In the rows, zero is written as 128.
T: rows in a few groups, each row roughly a mix of its group's directions:
T (77 x 10):
[[145 130  96 154 124 129 179 104 139 111]
 [122  98 115  86 149  81 126 124 118 121]
 [111 178 107 125 147 135 162 112 137 106]
 [136 145 129 115 126 121 141  63 102 128]
 [117 109 144 133 138 100 125 166  93 164]
 [142 152 109 140  98 146 120 105 173 107]
 [140 138  98 154 124 115 181 126 150 108]
 [104 162 147 138  75 112 116 118 119 120]
 [169 164 128 132 141 153 132  90 116 112]
 [138 162  97 129 130 128 140 132 179 154]
 [133 161 166  90 140 154 122 127 129 100]
 [177 147  89 137 141 113 141 131 149 143]
 [146 106 156 144 100 147 114 123 100  87]
 [137  80 137 140  99 100 104 138 125 155]
 [143 115 155 121 151 116 115 154  80 154]
 [123 112 145 122 137 111 125 149  65 143]
 [145 139 140 131 167 124 132 143  75 150]
 [107 134 130 131 141 109 139 179 171 119]
 [146 143  96 174 127 115 150 103 112 148]
 [106 111 153 109 150 148  82 106 111 138]
 [109 175 109 122 117  99 132 135 133 169]
 [145 142 113 117 109 117 183 120 162 133]
 [145 149 141 112  95 106 106 169 110 149]
 [106  87  94 111 127  86 130 126 142 125]
 [152 145 137 100  99 123 127  90  95 151]
 [104 122 152 123 122 101 120 133  69 132]
 [127 138 105 179 139 110 135 142 110  91]
 [133 125 152  89 102 123 111 107 159  95]
 [ 91 119 118 103 174 106 139 129 132 156]
 [ 88 152 138 120 130  78 137 128 123 154]
 [140 127 119 107 118 138 175  87 156 140]
 [123 167  94 125  94 159 107 118 141 138]
 [ 91 128 137 149 130 139 134 181 121 154]
 [140 115 118 161  82  97 128 104 142 143]
 [118 157 129 137 128  87 131 179 140 114]
 [151 121  97 149 111 136 178 134 155 123]
 [151  78 115 114 150 107 108 127 101 141]
 [108 124 150 131 149  72 150 118 151 122]
 [ 82 126 139 113 104 166 103 122 106 125]
 [162 105 146 146 125 103 126 125  86  98]
 [132 129 170 147  91 108 124 136  91 110]
 [179 145  79 136 128 135 124 119 140 128]
 [111 159 145  97 142 100 138  83 126 126]
 [123  99 113  82 167 140 115 135 128 105]
 [ 90 155 143 110 112 147 136 141 166 102]
 [ 83  99 131 121 111 105 126 166 146 139]
 [107  86 131 143  91 117 112 153 151 146]
 [100 150 144 132 147  93 102 169 127 114]
 [121 120 161  88 158 130 113 160 103 128]
 [158 123 163 155 100 158 102 135 122 146]
 [132 147 137 105 127 119 134  65 104 133]
 [ 87 121 145 118 149 126 146 126 180 133]
 [131 129 111 175 130 117 117 172 111 103]
 [148 169 141 130 160 169 134 126 104 122]
 [164 118 113 157 148 120 128 119  86 157]
 [100 131 110 130 118  68 156 124 129 138]
 [147 142  98 158 114 112 175 139 140 110]
 [ 77 133 138 115 147 105 141 117 167 138]
 [ 87 113 132 112 133  86 138 164 121 143]
 [139 146 108  94 173 132 139 104 116 100]
 [ 81 101 154 106 150 144 128 143 109 143]
 [141  85 109 115 165 150 116 114 105 110]
 [129 135 145 120 113 115  91 184 117 142]
 [ 82  94 138 104 155 157 121 119 129 122]
 [152 145 128 114  90 110 140 173 140 149]
 [ 71 120 159 110 140 113 133 137 113 146]
 [177 159 106 145 106 138 133 150 137 147]
 [101 101 120 101 180 130 135 135 121 152]
 [119 119 145  91 138 146 124  72 129 145]
 [145 142 121 129 104 145 112 151  73 149]
 [144 143 142  89 106 126 129  85 109 155]
 [150 135 118 146 116 129 120  89  74 121]
 [180 149 119 149 123 115 149 153 148 145]
 [110 153 130 131 154 103 139  78 113 104]
 [148 121 134 162  78 142 113 109 155 132]
 [137 148 112 172 151 143 146 137  95 156]
 [ 67 116 138 103 134 156 114 121 124 133]]
which group is each row in? (one row of each group first):
[101 135 129 154 153 107 111 174 135 102]  (77)
[164 112 107 123 162 118 132 145  88 148]  (87)
[139 104 147 100 161 115 112 150  87 141]  (62)

[141 115  95 166 133 145 164 101 128 106]  (77)
[108 116 158 123 104  79 127 152 118 152]  (62)
[105  99 106 156  89 118 127 134 164 138]  (62)
[133  96 161 127 146 126 138 161  84 138]  (87)
[171 128 145 149  91 143 107  97 137 128]  (62)
[175 124 131 149 107 117 119 128  86 104]  (87)
